Input:
-21 -12 48 -29
-5 -10 7 6
-27 15 1 35
Output: 1

Input: -23 38 -30 -1 23
Output: -30

Input: 25 -15 42 -37 -20
Output: 42

Input: -26 -24 -48 27
Output: -48

Input: 49 -23 37 -30 13
Output: 37

Input: 14 41 -14 -35 -26 -2 -10
Output: -14

Input:
-18 -9 -10 1 -27 -8 2
5 -27 -25 -39 12 -17 21
-21 -23 -22 -18 -5 -13 15
Output: -22

Input: 11 46 28 27
Output: 28
---
-16 4 -33 -18 39 23 -10
-23 -4 -25 -10 32 32 -8
→ -10

52 12 30 6 -11 13 -17 → 6

46 19 -4 43 → 46

49 14 0 4 4
40 17 -4 1 3
→ 17

2 -18 -3 -20 -5 30 22
39 -24 -23 -41 -50 42 46
20 -22 -18 -31 -34 37 37
→ -31

12 -32 35 -10 -42 → -32

1 19 36 -45 → 1

-10 -4 12 44 7 -37 → 12

-15 32 -36 -43 → -15
---
Q: [-155  246  999 -328  892 -988]
A: -155
Q: [4157 5827 7880 3116 4266 2050 3823]
A: 4157
Q: [ 40 210 251  52 151]
A: 40
Q: [-299 -512  -86  515]
A: -299
Q: [151 154 204  28  98]
A: 151
Q: [-976  800  545  222]
A: -976
Q: [0 4 5 2 9]
A: 0
---
[[ 21  -3  -4   5 -24  11   4]
 [ 25 -19 -18 -11 -20  12   5]
 [ 45  -6 -16  -6 -12  27 -18]] value -12

[[ 36  -1  41 -19 -30 -15]
 [ 34   8  29 -14 -23  -4]
 [ 40  -9  35 -20 -35 -11]] value -20

[[-27  -6  16  -3 -47]
 [-27  -6  16  -3 -47]
 [-28  -6  16  -2 -48]] value 16

[[ 29 -43  41  12   0  20]
 [ 30 -36  49   6  13   0]
 [ 25   0  28   0 -20  30]] value 0

[[ 52  -3 -15 -37  34]
 [ 38  -3 -15 -37   3]
 [ 38  -3 -15 -37  34]] value -15

[[-38  -5  -7   0]
 [-27  -1  -1   0]
 [ -7 -41 -17 -15]] value -41
---
[49 31 90 27  6] ⇒ 90, 90

[69 86 23 71 92  6 28] ⇒ 71, 92

[8 7 6 9 2 5 1] ⇒ 9, 9

[[4903 4110 7220 2028 5426]
 [4310 8005 1193 2021 7869]
 [4725 2098 8149 4470 7645]] ⇒ 1193, 8149

[ 41   7  28 -39  16   1  14] ⇒ -39, 41

[[660 718 470 303 508 737 672]
 [660 718 632 550 466 376 393]
 [222 718 686 179 766 617 184]] ⇒ 550, 766

[  59 -330  805 -575  -25 -277 -342] ⇒ -575, 805
---
array([-120.1,  120.1, -154.5,  134.8]) → -120.1, 134.8

array([-1.271,  0.217, -1.973,  1.255,  1.527, -1.453, -1.784]) → -1.271, -1.784

array([ -2.637,  10.263,   4.955, -10.135,   0.352,  -0.868]) → -2.637, -0.868

array([[ 0.132, -0.015,  0.141,  0.001, -0.112,  0.078,  0.018],
       [-0.064,  0.094, -0.170,  0.130, -0.027, -0.071, -0.169]]) → 0.132, -0.169

array([-0.198,  0.210,  1.643, -1.671]) → -0.198, -1.671

array([ 1.17, -0.19,  0.75,  0.41, -1.20, -1.61]) → 1.17, -1.61
---
9 11 -12 -31 -14 -26 7
-29 30 27 -4 39 -34 -28
=> -12

13 2 47 10 => 47

6 -46 -8 17 => -8

44 -13 0 9 => 0

-33 -37 -26 -41 -23 => -26

28 -41 41 -34 14 11 47 => 41
---
-1.189	-1.385	-1.117	-1.429	-0.645	-1.861	-1.319
1.363	1.222	1.228	1.459	1.289	1.428	1.257
1.578	1.188	1.146	2.018	1.364	1.961	1.315
yields 2.018

-3.7	15.9	-4.7	2.6	10.9
0.7	7.1	0.4	3.9	-2.4
3.1	-4.5	5.0	3.6	-13.6
yields 15.9

71.65	174.02	101.79	-40.78
-181.94	153.68	83.75	67.71
220.29	109.75	137.78	201.01
yields 220.29

-105.54	-191.32	-28.07	186.02	-36.42	-44.71	-128.19 yields 186.02

12.032	8.887	10.686	-5.164	-8.118	1.255	16.123
13.169	-3.182	-10.189	11.861	15.527	-2.504	-17.007
yields 16.123

0.01	-0.10	-0.16	0.05	0.15	-0.10 yields 0.15
---
[-42   1  -6   2   3   1] result: 1

[[ 11 -17   1  11 -21]
 [  7 -21 -25  22 -42]
 [ 20 -48 -15   1   5]] result: -48

[-39  27   1 -19  15] result: 27

[[ -4  37 -26  37]
 [-47 -31  25  -1]] result: -31

[ 30   1 -43  13  -2 -10] result: 1

[ -3  50 -10  11  22  14] result: 50

[-12   3  24  -6  42  24  -3] result: 3

[[-45   1 -48  -4  -4  -7]
 [-47   1 -53  -7  -3 -12]] result: 1

[[-19  52  38  34 -45]
 [-29  45  35  37 -47]] result: 45

[ 41 -19  13  22  -1  13] result: -19
---
1.618,-6.461,12.469,-12.769,-0.212 Answer: -0.212
-26.434,190.264,-129.670,-107.117,-200.379,-3.122,82.772 Answer: 82.772
0.036,-0.035,0.146,-0.059,0.061,-0.006,-0.119 Answer: -0.119
0.4,0.0,-1.1,0.1,1.1,0.3,-0.9 Answer: -0.9
-53.90,-117.57,95.12,-0.60 Answer: -0.60
1.1,-1.4,1.7,0.6,0.6,1.3,-1.3 Answer: -1.3
---
  4.90   16.02    9.02  -17.37    8.18 => 9.02

 -8.358  -13.676   20.537   -7.958   -3.647
  1.748   11.380   -9.814    8.084   -9.452
=> -9.814

 -67.9    99.5   138.3  -156.4    68.3 => 138.3

-1.457   0.231   1.134  -0.214   0.840 => 1.134

-1.84   0.61  -0.16   1.14   0.77 => -0.16

 0.113   0.055  -0.182   0.222   0.005
 0.074  -0.111  -0.005   0.122   0.088
 0.094  -0.056  -0.072   0.175   0.042
=> -0.072

-1.03  -1.85  -1.73   1.81   1.18 => -1.73

 12.6   -7.7   16.5   11.7  -13.2 => 16.5
---
Input: ((-23, -15, 27, 37, 25), (-24, -16, 33, 41, 27), (-23, -17, 39, 41, 28))
Output: 27
Input: ((30, 42, -2, -42, 27), (-16, -43, -39, 45, 18), (-46, -41, 23, 47, -36))
Output: 18
Input: ((8, 11, 23, 7, -25, 23, -18), (-4, 22, 22, 13, -23, 20, -13), (-16, 41, 12, 13, -13, 10, -12))
Output: -13
Input: ((42, 48, -50, 53, 23, -44), (-51, -25, -20, 22, 49, 9), (-36, -35, 14, -1, 41, 2))
Output: 9
Input: ((-14, 20, 33, 27, 2, 14), (8, 27, -1, 28, -8, 24), (-19, 41, 5, 30, -38, 49))
Output: 24
Input: ((7, 29, -3, 11, -24, -26, -30), (-20, -1, 38, -14, 2, 21, -19), (-24, -1, -2, 37, -32, -2, -2))
Output: -19
Input: ((-5, 8, -9, 1, -30, 15), (0, -1, -16, -3, -2, 2), (-8, 10, -5, -2, -46, 19))
Output: 2
